In the rows, 128 means zero.
The same turns and mirrors carry the whole set onto itself and the rows of a family onto each other. Which other rows belong to the same family as each row named below? List them in the order they appear above.
These 36 rows form 6 families of 6 rows each.
tumip: [124 166 139 125 118 133 148  95  99 124 132  87 119]
fale: [116 158 142 122 140 127 135 119 133 120 136  72 141]
zotas: [136 153 138 121 104 117 147 102 113 103 159  99 110]
suti: [ 95 133 125 144  95 110 119 169 105 130 124 107 118]
zado: [141  97 140 108 152  93  95 139 128 141 102 160 128]
naz: [154 117 121 115 172  83 127 107 146 145 112 145 119]
vul: [109 128 157 149  88 112 138 137 114 105 153 132 108]
gubit: [132 107 111  76 134 109 116 111 128 172 157 130 114]
ruzu: [138 129 146 153 118 134 149 108 108 100 120 126  86]
zaved: [101 147 130 121 117 141 138  91 113 106 107  91 113]
Maki: [ 86 139 147 142 107 138 125 115 110 100  98 129 109]
luf: [137 101 139 101 166 132 117  99 140 159 128 158 106]
feno: [127 128 133 126 137 129 179 114 108 132 147  91 125]
Sasu: [118  93 128 147 120 114 115 132 131 176 124 168 119]
vade: [ 90 152 152 139  86 115 131 135  98 128 144 116 127]
kifim: [134 111  95  85 132  88 118 133 135 160 149 135 143]
biz: [113 117 104 127 133 103  92 161 119 152 105 160 112]
tet: [107 118 113 100 147  98 111 139 146 162 146  99 145]
bipun: [ 80 149 132 119  88 121 125 119 108 109 128 105 124]
Kila: [109 143 147 140 117 172 130 117  97 116 108 131 115]
zupur: [117 149 117 126  93 108 146 150  83 126 151 141 116]
suzu: [152 104 114 104 174 117 129 105 147 150 116 143 133]
kup: [131 164 136 149 139 140 116 129 110 106  89 135 106]
Nor: [125 151 162 147 145 138 154 122 110 107 126 163 121]
Duk: [113 142 155 161 119 142 139 117  95 120 101 130 102]
gevig: [133 110 123 125 143  69 112 140 137 147 119 170 118]
Nebis: [119 111 129  97 129 110  95 131 127 159 144 183 109]
Pimi: [129 108 120 116 141 101 106 142 136 146 119 188 132]
bitak: [111 151 136 115 113 161 139 107 101 125 136  92 130]
fug: [137 109 126  84 135  76  94 142 126 148 132 134 142]
sazed: [140 146 121 110 183 124 105 108 143 137 104 140 126]
gupuv: [157 105 126  87 164  96 108 116 131 145 111 124 131]
gumok: [138 118 112 101 143  62 122 125 143 155 144 130 132]
benez: [ 90 143 140 128  87 150 124 139  94 126 138 121 129]
kolip: [163 135 105 117 147 128 122  85 126 165 115 149 114]
vame: [125 138 127 105 122 102 114 108 146 171 169 137 153]

Which other rows belong to the same family as zotas? vul, gubit, ruzu, luf, Nebis
Which other rows belong to the same family as kolip? feno, Sasu, zupur, Nor, vame
Which other rows belong to the same family as kup? fale, suti, biz, tet, sazed
Which other rows belong to the same family as Pimi? tumip, vade, kifim, suzu, Duk
Which other rows belong to the same family as Maki? zado, zaved, bipun, fug, gupuv

The same turns and mirrors carry the whole set onto itself and the rows of a family onto each other. Which other rows belong to the same family as each row named below? List them in the order they appear above.
These 28 rows form 7 families of 4 rows each.
Vuli: [191 105 190 115 158 147 108 111 167 109 125 124 124  72]
Gok: [154 144 145 136 155 147 133 110 152 100 155 118  49  83]
kodo: [116 115 110 129 133 145 115 130 101  59 138 137 126  80]
dif: [182  82 112 113 134 134 138 112 155  86  91 148 133  94]
menen: [166 108 155 141 172 157  75 108 179 107 143 112 114  65]
zutim: [162  98 110  91 132 123 114 100 138  75 105 154 137 110]
Puse: [144 117 139 163 135 155 131 124 123  90 183 106  87 102]
moru: [144 115 108 117 122 150 155 111 131  67 141 170  95 111]
sadiz: [132 113 118 127 119 151 135 124  90  92 127 152  93 115]
rari: [135 100 121 111 164 129 132  96 146 113 118 138 162  90]
gul: [156 100 120 132 153 171 118 131 157  79  85 165 128  82]
Fosi: [137 111 100 110 127 134 135 110  96  88 112 149  89  90]
gubu: [163 113 171 166 148 151  95 132 138 109 165 119  76  82]
Nosa: [156 103 154 168 180 144 128 109 177 116 133 124 116  68]
Givav: [149 125 159 139 129 143 105 140 131 111 172  88  93  91]
Todu: [178  88 162 138 166 141  87 107 168 103 128 133 152  83]
mik: [134 141 111  79 139 132 136  96 122  96 141 133  96 104]
les: [164  91 129 108 159 144 134 103 154  67 101 176 128 103]
tolu: [122 111  99 132 130 139 132 132 119  68 150 139  96 121]
Bipav: [185  90 162 107 162 170  98 124 171 105 114 112  86  74]
vive: [131 121 145 140 151 161  96 117 113 106 165 122  59  84]
Bakop: [146 106 152 104 142 145  95 122 116  84 167  85  84  72]
tota: [187  96 163 125 156 143  92 105 191  88 145 113 122  73]
Gekud: [135 128 171 140 141 159  89 117 127  93 181 119  85  93]
kelop: [146 124 116 119 113 134 123 127 109  81 142 141  61 110]
dogo: [171  97 109 111 148 131 114  99 163  90  91 138 145  70]
kirul: [169  98 152  92 135 148 132  91 171  94 105 155 140  97]
felis: [168 101 183 137 147 152 109 103 163 118 147  91 131  91]

Which other rows belong to the same family as gul? kodo, Bipav, Bakop
Which other rows belong to the same family as felis? Puse, moru, kirul
Which other rows belong to the same family as zutim? gubu, Todu, kelop
Which other rows belong to the same family as Nosa? Gok, rari, mik
Which other rows belong to the same family as Givav? Vuli, les, tolu
Which other rows belong to the same family as dif? sadiz, tota, Gekud

The same turns and mirrors carry the whole set onto itself and the rows of a family onto each other. Which other rows belong to the same family as each row named below? List them in the order they appear above.
These 32 rows form 4 families of 8 rows each.
momom: [138 138 139 122 167 159 107 110 120  87 140 125 119]
dab: [105 154 126 136 121 149 116 155 104 134 117 117 107]
mokog: [131 114 108  68 122 114 144 112 120 117 133 161 152]
vizi: [142 134 163 148 155 161 114  99 126 118 143 127 153]
gipor: [129 143 116 134 121 151  95 133 109  99 128 124  91]
kivik: [140 130 123 123 148 150 116 128 134  71 124 132 114]
Pez: [141 157 156 103 116 126 136 111 130 174  99 124 125]
taku: [137 115 118  63 126  99 146 122 122 147 128 149 155]
Zan: [137 106 119 119 108  91 116 127 124 122 178 128  94]
fofef: [130 132 161 161 158 142 121  90 115 132 124 140 154]
subez: [131 121 163 115 153  91 143  88 151 140 140 155 114]
Tavim: [146 148  93 151 110 110 109 110 112 154 136 132 167]
Nep: [122 117 175 133 158 105 133  98 136 130 145 170 124]
luba: [133 147 130 140 121 150  97 145 112 115 110 108 104]
geme: [128 127 162 145 180 138 127  98 118 123 144 140 143]
vov: [137 114 102  88 106 102 143 133 135 154 117 150 164]
Boke: [136 111 140 108 157 151 111 111 132  77 135 128 125]
Vap: [136 125  85 129 106 101 118 123 112 160 129 132 170]
Kene: [138 126  93  81 121  92 145 128 137 132 133 157 157]
Napum: [119 102 105 129 100 105 102 142 126 111 157 136  99]
denot: [132 114 100 133  84 123  97 127 116 119 150 130 101]
sisod: [144 103  95 130  94  92 113 129 124 124 156 120 105]
Bove: [126 151 148  98 124 120 158 118 116 179 114 141 141]
Kep: [153 113  87 126  82 107 112 128 123 145 134 135 150]
Tavo: [133 127 151  94 132 104 159 126 135 175 116 141 142]
deme: [127 126 167 128 167  99 147 106 144 155 134 150 131]
suf: [133 114 159 154 139 154 117 104 116 139 139 120 168]
Gorub: [118 104 158 135 142  87 133 103 150 124 129 168 111]
Vuz: [132 154 163 105 139 105 138 114 134 177 109 144 133]
tor: [152 128  99 137  92 112 116 134 107 158 147 120 159]
noko: [152 121 125 105 161 128 117 135 142  75 127 126 131]
Pasit: [115 135 116 138 103 152 112 145 109 121 128 110  97]

Which other rows belong to the same family as subez? fofef, luba, Boke, Kene, Napum, Bove, tor
Which other rows belong to the same family as Nep? vizi, kivik, taku, Vap, sisod, Vuz, Pasit

The same turns and mirrors carry the whole set onto itself and the rows of a family onto each other. Which other rows belong to the same family as each row named below? List them in the order they appear above.
These 32 rows form 4 families of 8 rows each.
mun: [133 112 117 122 151 129  79 120  98 159 120 137]
Vurik: [121  90 101 121 118 139  87 121  98 163 114 139]
Luru: [139 144  92 146 150 136 120 129 112  83 120 144]
Rok: [153 166 110 152  94 111 118 132 110 149 112 122]
Sepo: [120 131  77 117 124 165 126 114  88 129  80 105]
bipip: [129 119  76 104 139 174 153 118  79 125  99 120]
fonop: [165 153 126 148  98 120 126 139  79 139  99 127]
teku: [113  90  84 108 159 151 150 126 143 136 131 135]
Nepib: [149 124 135 152 118  97 122 145 144 150 130 142]
tudes: [131 133  83 142 162 116 118 112 116 107 107 161]
dukat: [166 135 114 124 112 154 184 144 129 121 132 111]
ninon: [125  77 102 105 161 159 158 133 112 126 118 139]
bube: [145 131  93 134 105 143 196 144 124 117 109 125]
gaviv: [125  86 102 123 154 151 164 144 133 149 136 160]
timi: [153 161  92 131 160 114 136 109 127 112 103 146]
dugu: [158 113 133 138 133 104 150 152 133 147 149 157]
Pokon: [147 110 128 114  94 154 157 152 106 169 123 100]
vumip: [141  84 104 123  92 140 132 148 108 175 116 105]
mava: [166 139 113 131 135 156 181 151 113 125 119  95]
lupip: [111 108  98 132 145 115  93 121  93 154  98 150]
Mem: [139  99 119 111 106 134 155 136 110 192 110 117]
moz: [125  83 120 124  96 155 140 156  96 163 127 115]
kov: [149 156 109 131  92 109 108 143 111 140 119 103]
Fodo: [137 160 107 132 164 129 143 116 115 100 114 156]
Ruf: [129 135  85 116 127 156 139  98  80 132 100  92]
rez: [152 106 136 151 138 111 135 154 155 136 105 142]
bokar: [112 104  98 125 121 114  95 114 110 151 111 165]
Dop: [127  88 101 126 164 161 168 122 111 135 110 159]
sevob: [149 108 126 139 129 116 135 167 143 143 130 169]
sodap: [156 154 110 134 138 131 190 144 124 113 114 123]
Mafi: [126 137  75 105 120 159 141 111  69 140 125 120]
Vum: [151 158 108 133 102 120 113 120  88 126  95 102]

Which other rows belong to the same family as Mem? mun, Luru, fonop, teku, bube, rez, Mafi
Which other rows belong to the same family as Pokon? Vurik, bipip, Nepib, tudes, gaviv, sodap, Vum

The same turns and mirrors carry the whole set onto itself and the rows of a family onto each other. Which other rows belong to the same family as each row named below? List them in the order they appear above.
These 30 rows form 5 families of 6 rows each.
lom: [156 115 165 151 119 184 133 121 126  96 157 132 147 143 152 116 158  63
 110 126 142 205  84]
davir: [136  86 117 134 148 130 109 107 165 143 167 134 131  78 111 121 150  56
 103 133 177 156 111]
Zolif: [ 96 122 126 132 173 207 110 129 128  97 156 157 113 160 153 129 148  56
 154 105 116 148  87]
sadi: [109 119  81 141 132 144  95 142 109 124 154 152 127  97 127 144 121 117
 112  87 167 144 107]
foget: [134  84 109 133 147 131 119 107 157 139 162 133 131  85 121 124 161  50
 109 138 185 165 112]
fak: [112  75 122 119 166 153 110 110 150 127 157 144 135 118 129 116 183  66
 177 164 111 121 101]
pipu: [142  89 110 133 157 146 107 114 164 135 161 130 130  87 102 127 154  47
 104 128 178 153 122]
muda: [136 117 133 152 111 142 117 121 106 101 147 145 145 116 128 106 141 154
 132 132  96 165  83]
zudi: [108  80 125 129 185 161 122 107 162 133 143 146 142 124 127 101 172  84
 158 157 115 112  95]
karof: [133 117 138 149 123 132 117 123 116  94 140 147 150 118 129  97 138 157
 130 136 107 161  86]
Zis: [103 113 134 120 159 208 115 130 119 104 148 167 108 159 170 138 155  62
 144 113 119 134  82]
palu: [134 111 132 149 100 137 109 129 113 100 152 145 158 114 120 107 152 149
 124 140 105 170  83]
Vopa: [107  76 120 122 171 162 112 108 161 141 149 155 141 116 126 102 175  76
 159 148 112 106  98]
zapi: [164 114 166 154 116 190 118 122 128  85 152 138 128 141 152 110 150  72
 114 112 135 201  84]
visi: [154 106 162 146 114 174 130 113 122  93 146 141 134 136 169 104 156  66
 117 123 141 209  79]
mibaf: [111 129  87 138 128 138  98 133 111 123 165 152 124  94 129 150 115 116
 103  97 158 149 105]
Deg: [112 132  96 129 128 148  85 152 107 112 161 155 127  99 132 143 127 114
 113  96 171 133 118]
Nuval: [100 134  97 131 142 134  94 145 120 103 172 150 126  97 113 140 110 111
 113  97 153 144 113]
Bipor: [109  69 124 121 165 168 123 113 156 137 152 149 149 123 119 109 185  67
 154 156 108 116  95]
Vopam: [127 115 154 144 116 135 108 134 109 102 146 144 161 120 124 104 147 150
 124 144 107 153  82]
sel: [107 133  88 126 134 132  89 137 112 116 157 156 119  96 122 153 127 118
 107 110 158 139 108]
Lut: [109 119 120 132 165 218 113 136 109 111 147 154 112 156 161 142 160  60
 148 108 134 134  95]
zim: [158 110 167 149 120 185 117 131 114 102 150 136 136 133 140 114 153  62
 125 108 129 212  66]
Kugaz: [139  89 114 131 143 135 113 118 165 125 165 138 141  97 105 124 170  52
 108 132 188 166 123]
digi: [104 105 121 134 161 215 112 133 118 119 141 162 121 154 171 128 150  58
 147  93 129 138  83]
masab: [107  78 129 128 175 157 115 114 149 132 140 151 140 132 109 111 191  85
 158 160 116 115 100]
Nev: [105 107 121 124 159 210 111 121 126 112 146 171 110 156 169 128 156  50
 148  97 125 143  88]
lusa: [138 118 140 136 108 127 108 128 101  95 156 137 153 106 134 114 140 136
 141 146  99 167  89]
mopa: [160 106 164 150 120 181 128 108 125  92 146 146 125 142 154 104 158  69
 120 116 127 209  79]
goka: [135  80 118 130 148 137 103 128 157 140 166 137 130  81  95 126 159  47
 121 117 179 161 103]

Which other rows belong to the same family as Vopa? davir, muda, mibaf, Nev, mopa
Which other rows belong to the same family as foget? sadi, zudi, karof, visi, digi
Which other rows belong to the same family as Vopam? lom, Deg, Lut, Kugaz, masab
Which other rows belong to the same family as goka? Zolif, fak, Nuval, zim, lusa

The same turns and mirrors carry the whole set onto itself and the rows of a family onto each other. Which other rows belong to the same family as each row named below? List them in the order they appear above.
These 18 rows form 3 families of 6 rows each.
T: [111  98 116 173 143 135 118 156]
R: [118 137 167 162 115 173 125 150]
W: [ 93 157 124 114 120 157 141 120]
X: [119 154 100 153 108 108 105 130]
V: [136  97 118 118 132 134 165 129]
Y: [116 167 109 156 102 114 107 128]
Z: [128  98 104 123 132 131 163 126]
S: [ 95 103 123 178 135 153 121 146]
A: [167 133 144 160  92 120 130 140]
B: [102 159 120 113 114 149 149 112]
D: [162 130 129 152  84 114 128 147]
P: [131 125 164 156  97 176 137 147]
J: [101 100 117 171 144 146 129 157]
Q: [102 167 110 148 106 113 113 140]
H: [101 151 135 109 120 142 161 115]
L: [171 132 145 145  91 125 134 132]
U: [126 128 169 164 112 170 137 155]
N: [126  91 111 137 136 120 159 121]

Which other rows belong to the same family as U? Y, Z, A, B, J
Which other rows belong to the same family as H? S, D, P, Q, N

